In the rows, zero is written as 128.
A: 3 groups of rows, each row roughly a mix of its group's hidden directions; some rows fit no group
A (126 x 11)
[[101 107  95 136 115 111  89 112 142 174 147]
 [110 145 181  98  97 152 101 143 117 121 110]
 [156 152 153 121  81  94 131 168 138 138 133]
 [104 132 143 142 106 145 112 167 118  69 141]
 [139 152 127 107 102 112 129 167 119 180 158]
 [131 133 169 122 109 178 133 101  97 105 107]
 [137 114 181  84 113  93 144 127 118 116 147]
 [111 172 119 151 129 146 127 140 121 165  77]
 [106 142 148 128 135  74 106 131 163 124  90]
 [147 138 123  85 155 171 123  83 113 116 120]
 [141 110 156  87 104 124  90  98 147 132  96]
 [146 101 127 128 117  88 147 149  97  76 123]
 [ 91 168 128  98 113 133 168 132 100 101 124]
 [150 164 160 127 145 134 128  93 176 129 153]
 [143 130  80 124 104  95 141 120  75 123 125]
 [ 88 117 124 131 134 132  63 101 139 126 148]
 [139 179 160 124 160 150 127 110 145 148 160]
 [ 89 129 173 102 103 132 104 110 144 100 106]
 [188 140 147  90 119 135 121  97 144 144 115]
 [101 142 107 138 147 120 140 184 173 134 115]
 [176 124 135 129  95 158 164  92 127 131 110]
 [102 147 104 133 140 118 158 107 116 165 179]
 [176 111 128 137 109 159 134  74 127 142 141]
 [ 95 130 124 108  78 102 130 122 116  79 121]
 [106 125 151 124  91 132 176 160 116 100 103]
 [139 115  82  99 122 130 134 144 169 174 124]
 [119 118 181 123 106 140 112  87 162 103 129]
 [ 99 150 112 130 117 151 105 133 106 167  78]
 [121 108 123 137 134 138 122 108 144  63  87]
 [119 131 114 122 147  52 109 148 127 137 132]
 [138 130  84 171 166 134 100 124 127 159 141]
 [105 125 118 144 166 105 123 173 131 128 176]
 [150 156 110 152 126 107 137 129 108 171 177]
 [129 125 178  99 107 115 147 139 153  85 110]
 [157 128 137 138 131  82 125  98  73 120 137]
 [158 192 136 126 162 133 125 129 125 110 156]
 [111 117  94 123 141  97 103 105 127 186 119]
 [117 121 134 149 138 127 136  65 114 107 172]
 [123 129  79 101 149 144 121  77 128 101 136]
 [169 140 116 135 160  79 135 114 122  94 108]
 [101  88 131 124 113 167 168 161 124 108 116]
 [123  62  83 127 120 125 134 128 115 118 149]
 [118 144 138 127 137  66 144 163 157 120 105]
 [117 123 153 126 136 153 142 183 146 124  79]
 [123 117 153 122 180 140 137  76 140 131 102]
 [111 167 136 123 142 105 181 161 130 117 153]
 [118 157 160 156 140 157 132 131 148 116  74]
 [ 99 112 159 108  85 137 120 163 124 116  90]
 [119  82 125 123 112  75 145 133 150 108 156]
 [ 97 105  76 128 153 113 148 130 139 167 111]
 [175 122 146 125 144 101 112  87 129 168 113]
 [122 136 158 173  99 151 118 168 131 141 161]
 [180 150 119  80 104 150 122 115 130 133 150]
 [136 169 119 133 125 134  72 132 114  99 163]
 [125 112  98 120  68 140 129  90 147 106 134]
 [148 165 156 135  97 128 161 107 111  84 127]
 [107  91 120 141 125 157 185 146 112 147 143]
 [100 133 105 127 110 107 115 133 193 126 101]
 [106 133 169 125 100  91 124 110 132  77 122]
 [157 118 104 124 126  82 137 119  77 132 156]
 [161 104 110 155 164 102 150 157 144 103 109]
 [143  79 100 121 165 136 163 142 125 108 152]
 [139 136 131 136 147 120  56 108 135 133  96]
 [113 109 121 134 135 152 161 142 104 184 160]
 [113 104 146 123  82  88 169 147 139 144 123]
 [134 139 168 139  89 140 110 158 116  89 157]
 [126 105 147 104  83 148 156 121 152 100 164]
 [140 188 147 138 140 106 127 132 126  94 164]
 [ 81 128  90 105 121  97  88 138 107 122 134]
 [122  87 112 132 159 108 115 151 140 151 179]
 [106 148 141 116 152 112  61 124 125 154 124]
 [ 97 116 156  84  89 121 104 103 135 104 124]
 [112 167 163 129 102 175 135 113 154 149 134]
 [142 123 121 108 113 175 143 156 133  75 109]
 [137 141 185 134  97 102 104 151 144 101 117]
 [ 99 120 132 125 134 114  93 126 198 138 128]
 [ 94 119 124 100  96 181 113 119 157 122 114]
 [ 68 123 112 102 102 128 147 125 130 161 106]
 [146 143 107 199 155 146 124 115 123 126 126]
 [146 134 135 121 170 116 136  72 152 117  95]
 [103 148 121 106 145 117 104 149 150  81  88]
 [133 133 162 147 103  99 150 119 113 160 178]
 [ 91 109 115 154 112 108 142 138 103 166 169]
 [135 151 118 134 107 159 122 176 112  89 160]
 [131 120 149 156  72  98 114 145 142 104 101]
 [ 79 133 101 157 139 162 105 149 128 106 151]
 [ 98 149 176 120 139 122 139 174 154 151 135]
 [120 138 131 130  83 124 126  91 152 100  79]
 [118  93 162 144 116 155  95 112 128  85 107]
 [161 169 132  90 165 145 138 111 130 155 144]
 [163 164 142 116 173 140 163 117 127 101 117]
 [125 142 163 136 130 156 170 134 175 131 160]
 [142 136  80 105 122 157 168 144 134  90 129]
 [153 185 147 131 122 128 136  82 144 112 109]
 [117 123 136 103 120 165  76 133  83 141 136]
 [181 126 128 151 103 167 117 113 110 115 159]
 [ 89 144 172 141 135  98 122 145 135  82 122]
 [155 140 172 147 144 145 127  97  81 119 110]
 [139  94 112 168  90 139 100 152 121 116  95]
 [129  68 134 132 101 109 101 147 159 113 143]
 [119 152  81 131 118 140 159 167 126 129  86]
 [138 163 159 162 154 134 131 177 148 140 112]
 [145 167  94 120 133 152 138 183 123 108 138]
 [161 126 120 156 185 114 121 167 138 127 109]
 [139 126  96 113  89 137 126 113 106 132 188]
 [123 134 153 134 139 130 154 194  98 112 111]
 [131 178 154 123 120 129 109 176 120 108 158]
 [142  90  68 142 138 146 143 122  98 118 116]
 [143  99 125 133 118 137 101  62 115 148 149]
 [164 134  99 123 176 161 154 108 113 113 112]
 [120 111 130 125 145 111 170  78 126 169 147]
 [160 144 153 121 160 186 129 114 115 130 152]
 [160 126 117 169 112  96 135 117 104  98 167]
 [ 86 125  80 102 125 155  96 147 113 144 128]
 [130 146 170 133 125  71 103  96 139 139 130]
 [104 111  75 132  82 101 120 127 119 115 150]
 [ 98 143 136 151 112 108 124  72  97 113 154]
 [ 78 133  96 136 145  97  89 153 126 121 143]
 [149 163 111 182 162 117 139 118 116 131 158]
 [160 132  98 141 159 131 149 154  83 157 143]
 [109 110  87 156 123 142  91 138 111 175 134]
 [163 112  91 118 163 154 142  86 123 110 140]
 [148 140 148  90 165 147 161 120 104  96 151]
 [107 148 162  71 112 149 147 108 117 111 117]
 [ 99 101 132 153 113 148 174 151 104 131 164]
 [154 140  90 120 131 125 169 163 129 159  96]]

one row of each group, then the others: which group is each in?
[156 126 110 138 173 152 134 147  99 171 148] : X
[164 161 139 164 121  81 125 125 116  96 121] : Q
[134 167 171 133 135 127 129 136 132  69 144] : G

[115 118  63 142 113  96 107 120 131 125 157] : X
[ 86 125 128 101 155 144 100  83 115 120 156] : G
[114  91 152 129 155 165 100 107 117 166 110] : G
[130 106 103 107 107  85  94  91 124 139 154] : X
[ 85 129 137 129 160 105  93 158 167 133 142] : X
[118  95 146  91  79 140 107 154 129 152 115] : G
[169 141 122 151 129 104 146 128  92  80 107] : Q
[157 117 140  99 121 145 165  88 148  91 112] : G
[115 123 154  91 137 102  80 116 144 144 164] : Q
[138 103 114  89 150 114 113 146 130 175 165] : X
[135 146  95 154 150 116 192 127 107 124 126] : Q
